0: [2 2 7 4 7 7 4 7 7 4 2 7 7 4 7 7 2 7 4 7 2 4 2 4 2 7 7 4 2 7 7 4]
1: [7 2 7 2 7 4 2 7 7 2 7 2 2 4 2 2 2 4 7 7 2 4 7 7 7 7 2 2 7 4 7 7]
2: [4 4 7 7 2 2 4 2 2 4 2 7 7 2 4 2 7 2 2 2 2 2 2 7 7 2 2 7 2 7 7 7]
3: [7 4 2 2 4 4 7 2 2 4 7 4 4 2 4 7 4 7 4 4 4 4 2 4 4 7 7 4 2 4 4 2]
4: [2 4 2 2 4 4 7 4 4 7 7 4 2 4 4 7 4 2 4 4 4 2 4 4 4 4 7 4 7 4 4 4]
5: [2 4 4 2 7 2 4 4 7 7 4 4 4 7 7 7 2 4 7 4 7 4 2 4 2 7 7 4 2 4 7 4]
6: [4 2 7 4 4 2 2 7 7 4 4 4 2 4 7 4 2 4 7 7 7 7 4 7 2 7 7 2 4 7 7 4]
7: [2 7 2 4 7 4 4 7 4 4 4 4 4 4 7 7 7 2 4 4 7 2 7 2 2 4 7 2 7 4 2 4]
8: [2 4 2 2 7 2 7 4 2 4 7 2 2 4 2 7 2 4 2 2 4 4 7 2 2 7 7 4 7 2 2 7]
9: [2 4 2 2 7 4 7 4 7 2 2 4 2 4 4 2 2 4 2 7 2 4 7 4 2 2 4 4 7 4 4 7]
10: [4 4 4 4 2 2 4 7 2 2 4 2 2 7 2 2 2 7 4 4 4 7 4 4 4 2 7 2 4 7 4 7]
11: [2 2 2 2 4 4 7 4 7 7 7 2 2 7 7 7 2 4 4 4 2 2 7 2 2 4 7 4 4 2 4 2]
12: [2 4 2 2 2 2 4 4 4 4 7 2 2 4 4 7 2 4 4 4 7 2 7 4 2 7 4 4 4 2 2 2]
13: [7 4 7 7 2 4 2 2 4 4 2 7 7 2 4 2 2 2 4 2 4 2 2 7 7 2 2 7 2 4 7 4]
14: [2 2 7 7 7 4 4 7 7 4 2 7 2 4 4 4 2 7 7 7 7 4 7 7 4 7 7 7 2 4 7 4]
15: [4 4 2 2 7 4 4 4 4 7 7 4 2 4 4 7 7 7 4 4 7 7 4 2 2 7 2 2 4 4 2 2]
16: [7 4 2 2 2 2 7 4 7 7 7 2 2 7 7 7 2 7 2 4 4 2 4 2 4 4 4 7 4 2 2 4]
17: [2 4 2 2 7 7 7 7 7 2 7 2 2 7 4 4 7 4 7 7 2 7 7 7 7 7 2 2 7 2 4 2]
18: [2 4 4 2 4 4 2 4 7 7 4 4 4 2 2 4 4 7 7 4 7 7 2 7 4 4 4 2 7 2 4 7]
19: [4 7 7 7 7 4 2 2 2 2 2 7 4 2 2 2 4 2 4 4 7 4 2 4 2 2 7 7 7 4 4 2]
20: [2 7 2 4 7 2 7 2 7 2 4 2 7 7 4 2 4 7 2 2 7 7 4 2 2 4 2 7 2 2 2 7]
21: [4 2 4 7 7 2 2 4 7 2 4 4 2 4 7 2 4 4 7 4 2 2 7 4 7 4 2 4 7 7 4 7]
22: [2 4 4 4 4 2 4 7 4 2 2 2 2 7 4 4 4 7 2 2 4 4 7 4 2 2 7 2 2 7 4 7]
23: [7 2 4 4 4 7 2 4 4 4 7 4 2 7 7 4 4 2 7 4 4 7 7 7 7 2 2 2 4 4 2 2]
24: [4 7 2 2 7 7 7 4 4 2 4 2 2 7 2 2 2 7 2 4 4 4 7 2 2 7 2 2 4 2 2 7]
25: [7 4 2 2 4 2 7 2 7 7 7 4 4 4 2 7 2 4 7 2 7 2 7 2 4 4 2 2 4 2 4 4]
26: [4 2 4 4 2 7 4 7 7 7 7 2 4 2 4 7 7 7 2 4 2 4 7 4 4 7 4 4 7 7 2 2]
27: [2 7 4 7 4 2 4 2 2 2 2 7 7 4 7 4 2 2 4 4 7 2 2 7 4 7 4 7 2 4 7 4]
28: [2 7 4 7 4 2 4 2 2 2 7 7 4 2 4 7 2 4 2 2 7 2 2 7 2 2 4 7 2 7 4 4]
29: [4 2 4 2 4 7 2 7 4 2 7 2 2 2 7 4 7 2 7 7 2 7 7 7 7 7 2 2 7 2 7 7]
30: [7 7 7 7 2 2 7 2 2 2 4 7 7 2 7 2 4 7 2 2 7 2 2 7 2 2 4 4 4 7 2 2]
31: [2 4 4 4 2 4 7 4 2 4 7 4 4 7 7 7 4 4 4 4 4 4 4 2 4 2 4 2 7 7 2 2]
32: [2 2 7 7 4 7 7 7 2 4 2 4 2 7 7 4 2 4 7 7 2 4 2 7 2 7 7 2 4 7 7 2]
33: [4 7 2 2 7 2 7 2 4 7 7 2 4 4 7 7 2 2 4 2 4 2 2 2 4 2 4 2 4 2 2 4]
34: [7 4 2 4 4 4 4 2 2 7 7 2 2 4 2 7 2 4 2 4 2 4 4 4 4 7 7 7 7 4 2 2]
35: [4 7 4 7 7 2 2 2 2 4 2 7 7 2 7 4 7 2 4 4 7 2 4 7 7 4 4 4 2 2 7 4]
36: [2 7 2 2 4 2 7 2 4 4 4 2 7 7 4 4 4 4 2 4 2 2 7 2 4 4 2 4 4 2 2 7]
37: [7 7 2 2 2 7 2 2 7 4 7 7 7 4 2 7 4 2 2 4 4 7 4 4 4 7 4 7 7 2 2 2]
38: [7 4 7 7 4 4 2 2 2 4 2 7 4 2 2 2 7 7 4 2 4 4 2 7 7 2 4 7 4 7 4 4]
39: [7 2 2 2 7 7 2 7 7 2 7 2 2 7 7 4 4 2 7 7 2 7 4 7 7 4 2 2 4 2 7 2]
40: [4 4 2 2 2 4 7 4 4 4 7 2 4 4 7 7 4 2 2 4 4 7 2 2 4 4 7 4 4 4 2 2]
41: [7 7 7 7 4 2 2 2 2 2 2 7 7 2 4 4 4 2 2 2 7 4 2 4 7 4 4 7 4 4 2 7]
42: [7 7 4 7 7 2 7 2 2 2 4 7 7 2 2 4 2 4 2 7 7 2 2 7 2 4 4 7 4 4 2 7]
43: [2 4 2 2 2 4 7 7 4 7 7 2 4 4 4 7 4 4 2 2 2 4 4 2 4 7 7 2 4 4 4 4]
44: [2 2 7 7 4 4 4 2 7 4 4 7 7 2 7 7 4 2 7 2 2 7 2 4 7 4 7 7 2 2 7 2]
45: [7 4 4 7 4 4 4 4 7 4 7 4 2 2 2 4 4 4 7 2 4 4 4 7 7 2 2 4 4 2 4 4]
46: [4 2 2 2 4 4 7 2 2 2 7 2 2 7 2 2 7 4 4 7 2 7 7 2 7 7 2 2 7 2 4 7]
47: [2 2 7 2 7 4 2 7 4 4 2 4 4 4 4 4 7 2 4 7 2 7 4 4 2 7 7 2 2 4 4 2]
48: [4 2 7 4 2 4 4 7 4 4 2 7 2 4 7 4 2 4 4 4 7 7 4 4 4 4 7 7 4 2 7 4]
49: [4 2 4 7 7 7 4 7 7 7 4 2 2 7 2 4 2 4 4 7 4 7 4 2 4 7 7 2 7 2 2 7]
50: [2 2 4 4 2 2 7 7 7 4 2 7 4 4 7 4 2 4 7 7 4 7 2 7 2 7 7 4 2 4 7 4]
51: [2 2 7 4 7 7 7 7 4 4 4 4 7 4 7 7 2 4 4 7 2 7 7 7 2 7 7 4 4 7 7 2]
52: [7 7 7 7 2 2 4 2 2 2 4 7 4 2 7 2 7 7 4 4 7 4 2 4 2 7 7 4 7 7 2 2]
53: [7 4 7 7 4 2 4 2 2 2 2 7 7 2 7 2 7 2 2 2 4 2 2 4 7 2 4 7 2 7 7 7]
54: [2 4 4 7 7 7 2 7 7 4 4 4 7 7 2 2 2 4 7 7 4 7 7 4 7 4 2 2 7 4 4 2]
55: [7 4 2 4 7 4 4 4 4 2 4 2 4 7 7 2 4 7 2 4 2 2 4 4 4 2 4 2 4 4 4 7]
56: [7 2 4 4 7 4 2 4 7 2 4 4 2 2 2 4 4 2 4 4 2 7 4 7 7 2 2 2 4 2 4 4]
57: [4 4 2 4 2 7 7 7 4 4 7 2 2 7 4 2 7 2 7 7 2 4 4 2 7 4 2 2 7 2 2 7]
58: [2 2 4 7 4 4 7 7 7 4 2 4 7 2 7 7 2 7 4 7 2 4 7 7 2 7 7 4 4 7 7 2]
59: [4 7 7 7 7 2 2 4 2 7 2 4 7 4 7 4 7 2 7 7 7 7 7 4 4 4 7 2 2 7 4 7]
60: [7 7 4 7 7 2 2 4 2 4 2 7 7 2 7 2 2 7 4 4 7 7 2 7 2 4 4 7 4 7 2 2]
61: [4 2 7 4 4 4 7 7 7 4 2 7 4 7 2 4 4 4 7 4 4 7 7 7 2 7 7 2 7 7 4 4]
62: [4 2 2 4 7 4 7 7 7 2 4 2 2 7 2 2 7 2 2 7 2 2 7 2 7 4 2 2 4 2 4 7]
63: [4 2 7 2 4 2 4 7 2 2 2 4 4 2 4 7 2 7 7 7 4 7 7 7 2 7 7 2 4 2 7 4]
64: [4 4 4 4 7 7 4 7 4 4 7 2 2 7 2 2 7 2 7 7 2 7 4 2 7 2 2 2 7 4 2 7]
65: [2 7 2 2 7 2 7 2 7 2 4 2 7 7 2 2 2 7 2 4 4 4 7 2 4 2 2 7 2 2 2 7]
66: [4 2 4 2 7 4 2 7 7 2 7 2 2 7 7 4 7 2 7 7 2 4 4 7 7 4 2 2 2 2 4 4]
67: [7 2 4 4 2 4 2 4 7 7 4 2 4 4 4 4 4 7 4 4 2 2 2 2 2 2 4 2 7 2 7 2]
68: [4 4 4 7 4 2 2 2 2 2 2 7 7 2 2 4 7 4 2 2 4 4 2 7 7 2 4 7 2 7 7 7]
69: [2 7 2 2 7 2 7 2 2 2 4 2 7 7 2 2 7 7 2 2 7 7 4 2 2 4 2 4 7 2 2 7]
70: [4 2 4 4 4 7 2 4 7 4 4 4 2 4 7 4 4 2 7 7 2 7 7 7 7 4 2 2 2 4 2 2]
71: [4 7 2 2 4 2 7 2 4 4 4 2 4 7 7 4 7 7 7 7 7 7 4 2 4 2 2 2 2 4 2 7]
72: [2 2 7 4 7 2 4 4 4 4 2 4 4 7 4 7 2 7 7 7 4 7 2 7 4 4 7 4 7 2 7 4]
73: [2 2 7 4 7 4 7 7 4 7 4 4 7 4 7 7 2 2 7 4 2 7 7 7 4 7 7 7 7 7 7 2]
74: [7 4 2 2 4 4 7 4 4 4 4 4 4 7 7 7 7 4 4 4 7 4 2 4 4 7 4 7 7 2 4 2]
75: [4 4 2 4 4 7 4 4 4 4 7 2 2 4 4 7 2 7 2 2 7 2 2 7 4 4 7 4 7 2 2 2]
76: [2 7 2 2 7 2 7 2 7 4 7 2 7 7 4 2 7 7 4 7 4 7 7 2 7 4 2 4 7 2 2 7]
77: [7 4 7 7 2 7 2 2 2 4 2 7 7 2 2 2 7 2 2 2 2 2 7 4 7 2 2 7 2 4 4 4]
78: [4 7 4 4 2 4 4 4 4 7 4 4 2 4 2 4 4 4 4 4 7 2 2 4 7 4 4 2 7 7 4 4]
79: [7 2 7 2 2 7 2 7 7 7 4 2 2 4 4 7 2 4 4 7 2 4 4 2 2 2 7 4 2 2 7 7]
80: [7 4 7 7 7 4 4 2 2 4 4 7 4 2 4 2 7 4 7 2 7 7 2 7 2 2 2 7 2 4 4 2]
81: [4 4 2 2 7 7 7 7 7 2 7 2 2 7 4 2 7 2 4 7 2 7 7 4 4 2 2 2 7 4 2 7]
82: [7 7 2 2 2 2 4 2 2 7 7 4 4 4 2 7 4 7 4 4 7 2 4 4 4 7 4 4 2 2 2 4]
83: [4 2 2 2 2 7 4 4 7 7 7 2 2 4 4 4 2 4 2 4 2 4 2 4 2 7 7 2 7 7 2 2]
84: [2 7 4 4 4 4 2 4 7 4 2 4 4 7 4 4 2 4 7 4 7 7 4 4 2 2 2 4 7 4 4 7]
85: [2 4 4 4 4 4 4 7 7 7 2 4 4 7 2 4 2 7 7 7 7 7 7 4 2 2 4 4 4 2 7 7]
86: [7 4 7 7 2 7 2 2 2 2 2 7 7 2 2 2 7 7 4 2 4 7 2 7 7 2 4 7 4 7 2 7]
87: [4 4 7 7 4 4 2 2 2 2 2 7 7 2 2 4 7 2 2 2 2 2 2 7 7 4 4 7 2 7 7 4]
88: [2 7 4 7 2 2 7 2 2 2 4 7 7 2 2 4 2 2 2 2 7 4 4 4 4 4 7 7 4 7 4 7]
89: [7 4 4 4 4 7 7 7 2 2 7 2 7 7 2 2 7 4 2 7 2 7 7 2 4 4 2 2 4 4 4 7]
90: [2 7 4 7 4 2 2 2 2 2 2 4 7 2 7 4 2 2 2 2 7 2 2 4 4 7 4 7 2 7 7 4]
91: [4 2 7 7 7 2 2 7 7 4 2 7 2 4 4 7 4 2 7 7 7 7 7 7 4 4 7 7 7 4 7 2]
92: [2 4 2 2 2 7 4 7 4 7 4 2 4 4 4 7 7 7 2 4 7 4 2 4 4 7 7 4 2 4 2 4]
93: [2 2 7 7 4 7 7 7 4 4 4 7 7 2 4 7 4 4 7 4 2 7 7 2 2 7 7 7 4 7 7 2]
94: [2 2 7 2 2 7 7 7 7 7 7 4 7 2 2 7 2 7 4 7 2 2 4 2 2 7 7 4 7 7 4 2]
95: [7 7 2 4 4 7 7 2 2 7 7 4 4 4 4 4 4 7 4 2 7 7 2 2 2 4 2 7 2 2 4 7]
96: [2 4 2 2 4 4 7 2 4 4 7 2 4 7 7 7 4 7 2 7 4 7 7 4 4 7 7 7 7 2 2 4]
97: [2 4 7 7 7 4 2 2 2 7 2 7 7 2 7 2 7 4 2 2 2 2 2 7 7 2 4 7 2 7 7 4]
98: [7 2 7 4 2 7 2 7 4 7 7 2 7 7 7 4 4 2 2 7 2 2 7 2 2 4 7 2 4 4 4 2]
99: [4 4 2 2 4 7 7 7 4 2 7 2 2 7 2 2 7 7 7 7 2 4 7 7 7 4 2 2 7 7 2 7]
100: [4 2 4 7 2 7 2 7 7 4 2 7 4 4 7 4 2 4 7 4 4 7 4 4 4 4 7 7 4 7 7 4]
101: [7 4 7 7 2 7 2 2 2 2 2 7 7 2 7 2 2 2 2 2 2 2 2 4 7 2 2 7 4 4 7 7]
102: [2 2 7 4 4 4 7 7 4 7 4 4 4 4 2 7 2 7 4 7 2 2 2 7 2 7 7 2 4 7 7 2]
103: [2 4 2 2 2 4 7 2 4 7 7 4 2 4 7 7 4 2 2 2 4 2 7 2 2 7 7 4 2 7 4 4]
104: [4 7 2 2 4 4 7 4 4 4 4 4 2 7 7 7 2 2 2 4 7 4 4 4 2 7 4 7 7 4 2 4]
105: [2 7 2 4 2 2 4 4 2 7 7 4 4 4 7 7 7 4 4 2 4 2 7 2 4 4 4 7 2 4 2 2]

[7 4 4 7 4 7 2 7 7 4 4 4 2 4 4 4 7 7 7 4 7 7 4 7 7 7 2 4 7 2 7 4] >> 45 18 29
[7 4 7 7 2 7 2 2 2 7 2 7 4 2 4 2 7 4 4 4 7 4 2 4 7 2 2 7 4 7 4 4] >> 38 86 77
[4 2 7 7 7 4 4 7 4 4 2 4 2 7 2 4 4 7 7 7 4 2 4 4 4 7 7 7 4 4 7 4] >> 14 72 32
[4 7 2 4 4 4 4 4 4 4 4 7 2 4 4 7 4 7 4 2 4 2 4 4 4 4 4 4 7 7 4 2] >> 78 4 31
[2 7 7 7 2 2 4 4 2 2 4 7 7 2 4 2 7 7 4 4 7 4 2 7 4 2 4 4 2 7 4 4] >> 30 38 68
[4 7 7 7 4 2 2 2 2 2 2 7 7 2 2 2 4 4 4 4 7 4 2 7 2 2 4 7 2 4 2 2] >> 19 80 41
[4 4 7 7 2 7 4 2 2 4 2 7 7 2 7 2 2 2 2 2 2 2 2 2 7 2 2 7 2 7 7 4] >> 101 13 53
[2 7 2 2 2 2 4 2 7 4 4 2 7 7 2 4 2 7 2 2 4 2 4 2 2 4 2 4 4 4 4 7] >> 36 65 20
[4 4 4 4 4 2 2 7 7 7 2 4 7 4 2 4 4 7 7 7 7 2 7 4 2 4 4 4 4 7 7 4] >> 85 14 6
[4 4 2 2 2 4 7 4 2 7 7 2 2 4 2 7 4 4 4 4 4 2 7 2 4 4 4 4 7 4 2 4] >> 4 12 43
[7 7 4 7 2 2 7 7 2 2 4 2 7 2 2 7 2 2 4 2 7 4 2 7 7 7 7 7 7 7 2 7] >> 88 41 42
[7 7 4 7 2 2 7 2 2 2 4 7 7 2 7 2 7 4 2 2 7 7 2 7 2 4 4 7 2 7 2 7] >> 30 41 88
[7 4 4 2 4 7 7 7 4 4 7 4 7 4 4 7 2 7 7 4 4 4 4 7 4 7 7 7 7 4 7 2] >> 3 73 74
[7 4 4 4 4 7 4 7 4 7 4 4 2 7 2 4 4 7 4 7 2 7 4 4 2 2 7 2 4 7 4 7] >> 10 79 49
[2 7 2 4 2 2 7 2 2 2 7 2 7 7 7 2 7 7 2 4 4 4 4 2 4 2 2 4 4 2 4 7] >> 36 69 71
[4 7 4 7 7 2 4 4 2 2 7 4 7 2 4 4 7 7 4 4 4 2 4 7 7 4 4 7 7 2 4 2] >> 35 45 38
[7 7 2 4 2 4 4 4 7 2 7 4 4 7 4 7 2 4 4 4 7 4 4 4 7 4 4 7 7 2 7 4] >> 74 104 37
[2 2 7 4 2 7 7 7 7 4 4 7 4 2 7 7 2 2 4 7 2 7 7 7 2 7 7 4 7 4 7 2] >> 51 58 73
[7 7 7 7 2 2 7 2 2 2 2 7 7 2 7 4 4 2 4 4 7 2 2 4 2 2 4 7 4 7 4 2] >> 30 53 41
[4 7 4 4 7 2 2 7 4 4 2 4 4 7 2 2 7 4 2 7 7 4 4 2 2 2 2 2 4 2 4 7] >> 84 55 85
[7 7 4 7 4 2 4 2 4 4 2 4 7 2 4 4 4 7 4 2 7 7 4 2 4 2 4 4 2 7 4 4] >> 60 41 30
[4 4 2 2 2 7 7 4 7 7 7 4 2 4 4 7 4 4 2 4 4 2 7 4 4 7 7 7 7 4 2 2] >> 4 34 26
[4 4 7 7 2 7 2 2 2 7 2 7 7 2 7 2 7 4 2 2 2 4 2 4 7 2 2 7 2 7 7 2] >> 97 2 87
[4 2 7 7 4 7 4 2 4 2 2 7 7 2 7 7 7 2 7 2 2 7 4 7 7 4 7 4 4 7 7 4] >> 44 87 100
[4 2 4 4 4 4 4 7 4 7 2 2 2 7 7 4 4 4 4 7 4 2 4 7 2 7 7 2 4 4 4 4] >> 32 6 102
[4 2 2 2 7 7 7 4 2 2 7 2 2 7 2 2 7 7 4 7 2 4 7 2 4 4 2 2 7 2 2 7] >> 46 81 99
[7 7 2 2 4 2 7 2 4 4 4 2 4 7 4 7 7 7 2 2 4 2 4 2 2 2 2 4 7 2 2 7] >> 36 69 16
[7 4 4 2 2 2 4 4 7 7 7 2 4 7 4 4 4 4 7 7 4 4 2 2 4 4 7 7 2 7 4 4] >> 16 5 40
[4 7 2 7 7 2 4 4 7 4 4 4 4 7 2 2 7 7 7 2 7 7 4 2 2 7 4 2 7 7 4 7] >> 84 69 15
[2 4 4 7 7 2 4 7 4 4 2 2 4 7 2 2 2 4 2 7 7 4 7 2 2 2 4 2 2 2 7 7] >> 85 22 9
[7 7 4 4 7 4 2 4 7 4 4 4 4 7 2 4 2 2 7 4 7 2 4 7 4 4 2 2 4 7 7 7] >> 84 78 45
[4 7 4 2 2 7 4 2 7 7 7 2 4 4 2 4 4 4 4 4 4 2 4 2 7 7 2 7 7 7 4 4] >> 78 4 26
[2 4 4 4 7 7 4 7 4 7 2 4 2 4 4 4 4 2 2 7 2 2 4 2 2 2 7 4 2 4 7 7] >> 79 9 47
[4 4 2 2 7 7 7 4 4 7 4 4 4 4 4 7 7 2 4 7 7 7 2 4 4 7 4 4 2 4 4 4] >> 15 92 74
[7 7 4 7 4 2 4 2 2 2 4 4 7 2 7 4 7 2 2 4 7 4 2 2 4 2 4 7 2 4 2 4] >> 41 53 35
[2 7 4 7 4 2 7 2 2 2 4 7 7 2 4 4 2 7 2 2 7 2 2 7 7 4 4 7 7 4 4 7] >> 88 42 28
[7 2 4 4 4 7 2 4 7 2 4 4 2 2 4 4 7 2 7 7 4 7 7 7 7 4 2 2 4 7 2 2] >> 70 23 56
[7 7 4 7 4 2 2 2 4 4 4 7 7 2 4 4 4 7 4 2 7 7 4 4 2 7 4 7 4 7 7 2] >> 60 52 90
[4 7 2 2 7 2 4 2 4 2 4 2 4 7 7 2 2 7 2 2 4 2 7 2 4 2 2 7 2 2 2 7] >> 65 36 55
[2 4 2 2 7 2 2 4 4 7 7 2 7 7 4 7 2 4 4 4 2 4 2 2 4 4 7 4 2 2 2 4] >> 33 43 5
[2 4 2 2 2 4 7 4 4 7 7 4 2 4 2 7 4 4 4 2 4 2 4 7 4 4 4 4 4 2 2 4] >> 4 12 43
[7 2 7 2 4 4 2 4 7 7 2 4 4 2 2 4 4 4 7 7 4 7 2 7 2 7 7 2 7 7 7 2] >> 6 61 102
[7 4 2 2 4 2 7 2 2 2 4 2 4 7 4 2 7 7 2 7 2 4 7 2 7 2 2 2 7 2 2 7] >> 46 55 36
[7 7 2 2 2 4 4 4 4 7 7 4 2 4 2 7 4 4 4 4 4 4 2 4 4 7 4 4 2 2 2 2] >> 82 3 34
[2 2 4 4 7 4 4 7 4 7 2 4 4 4 2 4 2 7 4 7 4 7 2 2 2 4 7 2 4 4 7 7] >> 85 49 72
[2 2 7 2 7 7 7 7 7 4 7 2 2 7 2 7 2 7 2 7 2 2 2 4 2 7 7 4 4 7 7 2] >> 102 94 0
[7 4 4 2 4 2 4 2 2 7 7 4 7 4 4 4 7 2 2 4 7 2 4 2 2 2 4 7 4 7 4 4] >> 105 82 4
[2 2 4 2 7 7 7 4 4 2 7 2 4 7 4 2 7 4 2 7 2 4 7 2 4 2 2 2 7 2 2 7] >> 81 62 46
[4 2 4 4 7 7 4 4 7 2 7 2 2 7 4 4 7 2 7 7 4 4 4 2 7 4 2 2 7 4 2 7] >> 64 57 81
[7 7 7 7 2 2 2 2 2 4 2 7 7 2 2 2 4 4 2 4 7 2 4 4 2 7 4 7 2 4 2 4] >> 41 42 52
[7 4 4 7 2 2 2 7 7 7 2 4 2 4 4 4 2 4 7 7 7 7 4 7 4 7 4 4 4 7 4 4] >> 6 100 50
[7 4 7 7 4 2 2 2 2 2 2 7 7 2 7 2 7 4 2 2 4 2 2 2 7 7 7 7 2 7 7 4] >> 53 87 90
[7 4 7 7 2 7 2 2 2 4 4 7 7 2 2 2 7 2 2 2 2 2 2 4 7 2 2 7 2 7 4 2] >> 77 87 38
[4 4 7 4 4 7 4 4 7 7 4 7 4 7 2 4 7 4 7 7 4 4 4 4 4 7 7 4 7 4 4 2] >> 61 47 78
[7 4 2 4 2 4 7 4 4 7 2 4 2 4 4 7 7 7 7 4 7 2 4 2 4 4 4 4 7 2 2 4] >> 74 82 78
[7 4 2 4 2 7 4 7 7 7 7 2 2 2 7 7 2 2 2 2 4 4 2 2 4 4 7 4 7 7 2 4] >> 83 40 4
[7 4 7 7 7 2 2 2 2 2 2 7 7 2 4 2 7 2 2 2 4 2 2 2 7 2 7 7 2 7 4 7] >> 53 41 68
[2 2 7 2 4 7 7 7 4 7 4 7 7 4 7 7 7 7 4 7 2 4 7 7 2 7 7 2 7 4 7 2] >> 51 58 102
[7 4 4 4 7 2 2 4 7 4 2 4 2 7 4 4 4 7 4 4 2 7 4 7 7 4 2 4 7 2 7 7] >> 56 55 72
[4 7 4 7 4 7 4 7 2 2 2 4 4 2 2 4 2 7 4 2 7 4 2 2 7 7 7 4 7 7 2 4] >> 78 75 88
[2 2 7 7 4 4 4 4 4 7 2 7 2 4 7 7 4 2 7 4 4 4 2 2 7 7 7 7 2 2 7 2] >> 44 48 100
[4 4 4 4 7 7 4 7 4 4 2 2 4 7 2 2 2 4 7 4 7 2 4 4 2 7 2 2 7 4 7 7] >> 84 24 85
[4 2 4 4 4 7 2 4 4 2 4 4 2 4 7 2 4 7 7 4 2 2 7 7 7 4 2 4 7 4 4 7] >> 21 29 55
[7 4 2 4 7 2 7 4 7 7 7 2 4 4 7 7 7 4 2 7 7 4 4 2 4 7 7 4 7 2 2 4] >> 74 4 40
[2 2 4 4 7 4 4 7 7 4 2 7 4 7 7 7 2 4 7 4 7 4 4 4 2 7 7 2 4 4 7 2] >> 5 6 50
[4 7 7 7 2 4 2 2 4 4 2 7 7 2 4 2 4 2 2 2 4 2 2 4 7 2 2 7 2 4 7 2] >> 13 87 2
[7 7 4 7 2 2 4 2 2 2 2 4 7 2 7 4 4 4 2 2 7 4 4 2 4 4 4 7 4 7 2 7] >> 41 88 90
[4 4 4 4 2 2 4 4 4 7 7 2 2 4 4 4 2 2 7 7 4 7 2 4 2 4 4 4 4 4 2 2] >> 40 4 12
[4 7 4 4 7 4 2 4 4 7 4 4 2 4 2 7 4 4 7 2 4 7 4 4 4 7 4 2 2 2 4 2] >> 15 5 82
[7 4 7 7 2 4 2 2 4 2 2 7 7 2 4 2 4 2 2 2 7 2 2 2 7 2 4 7 2 4 2 4] >> 41 13 53
[7 2 4 4 2 7 4 7 7 7 4 4 2 2 2 2 7 2 7 2 2 7 4 7 7 4 2 4 4 4 2 2] >> 45 56 70
[7 7 4 4 2 4 4 4 7 7 2 4 2 7 4 2 4 4 7 2 4 4 7 4 7 2 4 2 2 2 4 7] >> 45 84 78
[7 7 4 2 7 4 4 7 4 2 2 2 2 7 4 2 2 7 2 4 4 4 7 7 2 2 4 4 7 2 4 7] >> 55 9 24
[2 2 4 2 7 4 4 4 7 7 4 2 4 2 7 7 7 2 4 4 2 4 4 2 4 4 4 2 7 4 2 2] >> 4 7 40
[2 7 4 4 4 4 4 7 7 4 4 4 7 7 2 2 2 2 7 4 4 2 7 4 2 2 2 2 2 4 4 7] >> 84 85 36
[4 7 2 2 2 4 4 4 4 7 4 2 4 4 2 7 4 7 4 2 7 4 2 2 7 4 2 7 7 4 4 4] >> 78 82 74
[7 4 2 2 2 2 4 4 4 7 4 7 2 7 7 7 2 4 4 4 7 7 4 2 4 7 4 7 2 7 2 4] >> 104 16 74
[7 4 2 2 7 4 2 4 2 7 4 2 4 4 4 7 4 4 2 4 4 7 7 4 4 4 4 4 7 7 2 4] >> 34 15 4
[2 2 4 7 7 4 4 4 4 4 4 7 4 4 7 7 4 7 7 4 7 7 2 2 4 2 7 7 2 7 7 4] >> 100 48 5
[2 4 2 2 7 7 7 4 2 2 7 2 2 7 4 2 7 4 4 7 2 2 7 2 2 2 4 2 4 4 2 7] >> 81 62 24
[4 2 4 4 7 7 7 7 4 7 4 4 7 2 7 7 2 4 4 7 2 4 4 7 2 7 7 4 4 2 7 2] >> 51 58 0
[2 4 2 2 4 7 7 4 7 2 7 2 4 7 4 2 4 4 2 7 2 4 7 2 4 4 2 2 7 2 4 7] >> 81 9 62
